In the rows, 128 means zero.
T: 4 groups of rows, each row roughly a mix of its group's hidden directions
T (171 x 11)
[[ 90 155 135 132 110 123 167 182 154 164 101]
 [123 117 100 108 102  83 112 115 154  61 128]
 [145 103 130 169 188 128 125  81 133  92 137]
 [148  98 121  68 168 172 123 130 113 109 105]
 [ 79 148 167 120 119 108  90  84 123 150 159]
 [146  61 156 115 120 135 125 126 113  75 100]
 [116  88 179 116 134 128  91 124  88 103  89]
 [130 126 164  90 136  85  75 146 164 110 147]
 [140  67 156 149 150 100 107  98 119  85 123]
 [145 161  74 117 115 124 148 161 135 163 176]
 [ 89 171 151  94 109 124 163  83 113 100 130]
 [163 118  77  88 150 182 140 136 112 120 112]
 [123  79 193 104 124 110 139 118 167 141 143]
 [113 124 120 142  93 106  56 105 110 123  91]
 [160  92 130 112 169 126 140 158 194 118 132]
 [178  92 124 103 138  88 137  92 132 106  87]
 [131 155 185  86 129 143 101 147 159 123 169]
 [140 115  82 140 171 149 188 150 154 130 124]
 [138  94  92 122  82  98 145 167  95 149 157]
 [151 132  90 148 171 120 106 177 129 177 124]
 [161 139 113  83 123  99 115 158 138 136 192]
 [171 126 110 156  86  98 145 181 139 147 105]
 [137 149 162 168  92  95 146 175 106 139 159]
 [134 108  97  70 124  92 123  90 164 106 147]
 [143 165 130 156  78 147  84  89 105 105 125]
 [139 138 160 129  90 127  70 125  78  93 127]
 [154 161 145  75 133 143 125 155 154  73 141]
 [110 127  77 151 136 145 182 116 103  84 111]
 [126 144 177 172 124 139 151 168 128 153 176]
 [153 148 126  95  85 175  92 116 162 141 103]
 [149  88 109 147 113 131 174 174 111 155  91]
 [104 103 150 120 174 155 152 113 121  74 164]
 [178  95 168 104  87 128 102  94 134 110 123]
 [ 80 139 116 194 128 163  99 136 104 134 121]
 [ 89 108 155  83 149 132  80 107 125 147  90]
 [124 159 118 180 121 141  84 121  83 113  90]
 [146 111  78 103 138 115 168 144 144 152 183]
 [125  73 109  94 150 147 178 119 160 132 102]
 [149 108  66 136 149 159 186 134 121 122 124]
 [166 106  97 140  95 137 152 156 112 147  68]
 [ 88 132 116 114 186 119 124 155 118 187 131]
 [145 181 131 172 141 130 130 103  72 149 144]
 [140 131 123 105 124 113  65 134 159 188 141]
 [139 120 100 140 138 139 153 192 179 102 109]
 [156 132 164 166  83 151 132 154  78 126 108]
 [111  88  82 119 113 119 111  89 174 110 161]
 [149  92 147 159 138 103 165 116  79  89 107]
 [ 97 103 148 157 159 124 120  73 142 128 179]
 [163 146 135 107 146 130 130 144 143 210 143]
 [101  91 179 118 120 111 138 136 102 115 187]
 [150 176  75 137 119 178 135 119 131 133  93]
 [141 155  90 125  91 162 104  88  79 133 114]
 [103 117 162 121 105 169 174 153 129  75 120]
 [115 138 128 142 137 167 195 126 102  78 129]
 [126 131  92 135 115  72 106 151 122 177  88]
 [ 82 101  95 166 113 145 108  87 141 139 166]
 [132 160 127 147 150 195 176 135  98 129 117]
 [164 132 125 191 130 109 111 136 153 132 183]
 [126 152 136 133 166  90 108 114 167 154 186]
 [132 113 155 100  78 150 128 115  85  91 166]
 [107  90 106 156 120 110 202 129 104 122 138]
 [194 128 124 149  87 138  97 138 143  90 111]
 [111  54 160 122 139  96 124 103 114 106 146]
 [164 127 164 134  95 139  80 110 103 100  86]
 [120 106 179 185 136 106 114 106 133  86 110]
 [103  88 125 135 134 117 193 142 127  75 127]
 [114  94 131 116  99  65  84 138 157 143 146]
 [ 84 160 120 164 105 160  72 122 106 112 121]
 [116 198 120 150 151 140 122 151 166 163 116]
 [100 109 147 155  47 132 144 116 113 136 142]
 [ 92 170 156 159 127 151  98 160  79 119 130]
 [104 168 162 119 144 142 118 160 115  63 145]
 [ 94 187 122 115 181 130 101 109 146 107 141]
 [100 137 151 180 115 144 130 129  59 135 147]
 [136  87  71 172 161 126 155 116 149 148 124]
 [163 122 160 121 113 116 117 158 122 117  52]
 [100 119 161 109 205 141 130 116 102 110 121]
 [132 110 141  87 111 169 119 152  91 103  74]
 [ 93 133 119 142  50 136  96 142 128 152 147]
 [111 172 123 167 131 123 103 145  67 107 158]
 [ 79 154 106 123 112 130 156  87 115 184 117]
 [155 180  73 143 121 135 107 149 101 108  97]
 [136 117 102 205 107 163 107 127 142 119 104]
 [135 122  92 121 196 103 147 139 130  82 109]
 [121 119  77 151 170 132 150 132 140 154  70]
 [ 88 156 116  80 133 115 105 110 121 147  70]
 [133 131 133 141  96 181 156  72 107 165 127]
 [202 139  91 154 125 109  97 114 121 143 110]
 [123 157 124 140 123 190 181 115 102  95 126]
 [125 195  87 125 164 109  94 143 146 120 121]
 [146 135 103  83  80 139 124 149 173 169 115]
 [156 166  62 113 149 141 116 134 138  88 111]
 [140 151 116  93 140 161 111  84 150  91  80]
 [ 97 135 181 158 116 142 124 120  76 121 170]
 [120 148 164 127 132  82  83 109 151 146 179]
 [133 149 139  91 137 149 133 149 119  63 178]
 [123 177  74  95 153 101 111 107 143 147 104]
 [169 159 117 105 113 183 127  78 142 150 121]
 [ 70 105 134 144  97 108 154 152 117  84 157]
 [106 134 159 150 105  88  83 172 117 157 154]
 [146  78 151 100 131 130  91  74 113  97 121]
 [135 105  76 122 121 100 116 109 143 120 198]
 [ 80 154 147  94 116 122 173  81 121 103 134]
 [121 115  67 100 155 132 167 119 163 135 166]
 [163 107 134  98  58 135 114 100 127 134  94]
 [ 96 135 100 121 121 164 155  89  77 146  93]
 [121 106 178 106 159 157 162 121 130  75 110]
 [ 94 140 107 134 125  84 112 145 103 147 195]
 [118  94 148 121 114 111 172 134 138  55 119]
 [137  86 116 167 164 149 164 102 143  98  91]
 [184 116 108 170 108 154 148 151 118 126  82]
 [141 140 174  85 161 113 142 158 103 137  80]
 [ 96 170 147 104 155 115 156 117  91 119  76]
 [127  81 122 156  74  87 161 105 131 124 149]
 [129 109 177 169  74  99 127 116  96 140 117]
 [112 147  90 120 157  97 139  94 115 180 167]
 [122 154  79 156  99 154 177 152 124 149  98]
 [136 143 115  99 176 164 128 167  76 105 134]
 [ 65 139 167  80 111 142 136  99 130 111 133]
 [148  69 107 185 153 108 130 101 144 133 119]
 [109 179 168 110 172 150 124 126 167 126  98]
 [114 179  77 118 153  99  81 117 128 120 112]
 [106 153 118 115  99 115 125 154 151 137 206]
 [ 96 144 116 112 147 115 206 149 146 107 141]
 [182 116 135 156  85 135  93 101 121  93 103]
 [ 66 113 109 139 175 141 117 106  98 155 149]
 [ 68 121  72 134 159 112 130 101 137 145 151]
 [160 110 107 112 149  97 145  72 137  80 107]
 [108 162  96 155 177 151 129 135  88  86 125]
 [137 183 102 126 105 122  66 130 106  95 123]
 [160 128 126 132 106 120 109 103 179 129 196]
 [159  79 142  75 154 125  94 107 136 106 151]
 [163 180  96 142 149 174 141 142 109 121  93]
 [126 129 132 209 154 115 148 108 161 112 118]
 [159 133  98 104 170 164 108 138 151 160  82]
 [109  90 136 135 129 127 205 129 151  91 130]
 [ 89 139 100 108 123 139 153  71 115 179 117]
 [125 145 166 169 138 139 109 127  85  81 169]
 [164 112 158 168 111 126  98 153 142  73 105]
 [111 118 183 123  97 163 100 112 114  99  84]
 [160  80 121  71 143 144 102  94 112 109 140]
 [110 119 124 172 107  96 162 153  95  75 112]
 [114  97 137 105 113  90 136  81 143  69 145]
 [136 121 103 203 106 147  85 128 107 111 126]
 [103 109 150 178 102 181 110 156 135 141 158]
 [155 130  66  85 141 171 132 112  99 138 136]
 [118 106 146 132 130  85 155 198 147 124 157]
 [ 97  65 145  87 138 122  91 101 138 143 144]
 [186 159 174  95 108 114 152 140 108 110 121]
 [134 183 119 116 112 129 121  68 125 177 139]
 [101 158 129  90  94 126 128 142 165 187 108]
 [192 169 109 150 109 118 120 157 113 137 166]
 [116 119 111 161 123  99 168 138 116 177 182]
 [140 157 154 135 105 130  98  53  99 128 139]
 [115 129 156 149 134 130 167 194 112  83 117]
 [136 192  99 113 111 137 102 148  94 115  87]
 [140 152 125 148 100 137 143 212 131 116 110]
 [163 149 140 159 132 133 109 199  94 115 117]
 [141 165 130 162 128 157  85  93 153 127  78]
 [ 97 109 174 103  78 148 133 152 157 128 164]
 [120 174 116 114 134 101 121 144 158 177 181]
 [114 115 116 152 108 150 134  65  79 114  95]
 [145 152 105  70 154 120 115 135 177  89 136]
 [ 72 163 121  88 132 140  91 164 141 129 155]
 [ 75 112 181  86 130 135 157  97 121 121 118]
 [173  82 106 128 164 112 125 132 156 167  93]
 [ 74 132 142 151 105 138 131  71  90 108 147]
 [183 166 117 104 154 155 132 164 160 158 126]
 [135 168 111 119 134 138  86 116 134 190 169]
 [133 182  96 128  71 152 116 152 112 154 111]
 [134 165  74 100 159 134 121 122 175 129  91]]

which group is each row in? (one row of each group first)
[146 156 167 142 171  81 135 162 109 109 158]
(52)
[103 182 186 124 118 123  98 144 101 120 155]
(24)
[ 96 104 135 135 153 141 148 185 136 160 177]
(27)
[171 125 104 149 187 146 131 137 179 112 131]
(100)

[147  99 125  59 154 149  99 110  95 115 143]
(100)
[146 170 191 119 125 136 146 148  82 134 104]
(27)
[141 132 176 111  73 166 120 150 154  96 145]
(27)
[148 161 117 160 147 144  92 114  69  94 149]
(100)
[144  97 135 120 132 115  81 104 141 196 103]
(52)
[130 172 171 132 109  92  95 178 107 137 125]
(24)
[136 144 116 136 165  92 133 143 147 142 204]
(100)
[136 118  77 149  74  98 100 104 127 157 110]
(52)
[164 145 143  88 144 113 144  89 156  81 160]
(52)
[168 111 176 127 116 166 174 134 135 128  86]
(52)
[117 144 155 186 104 121 128 119  64 118 111]
(52)
[ 89 149 127 173 107 167  72 114 108 130 119]
(27)
[ 97 135 136 142 118  91 121  60 140 166 154]
(100)
[137 101 120  63 143  87 161 128 156 108 150]
(27)
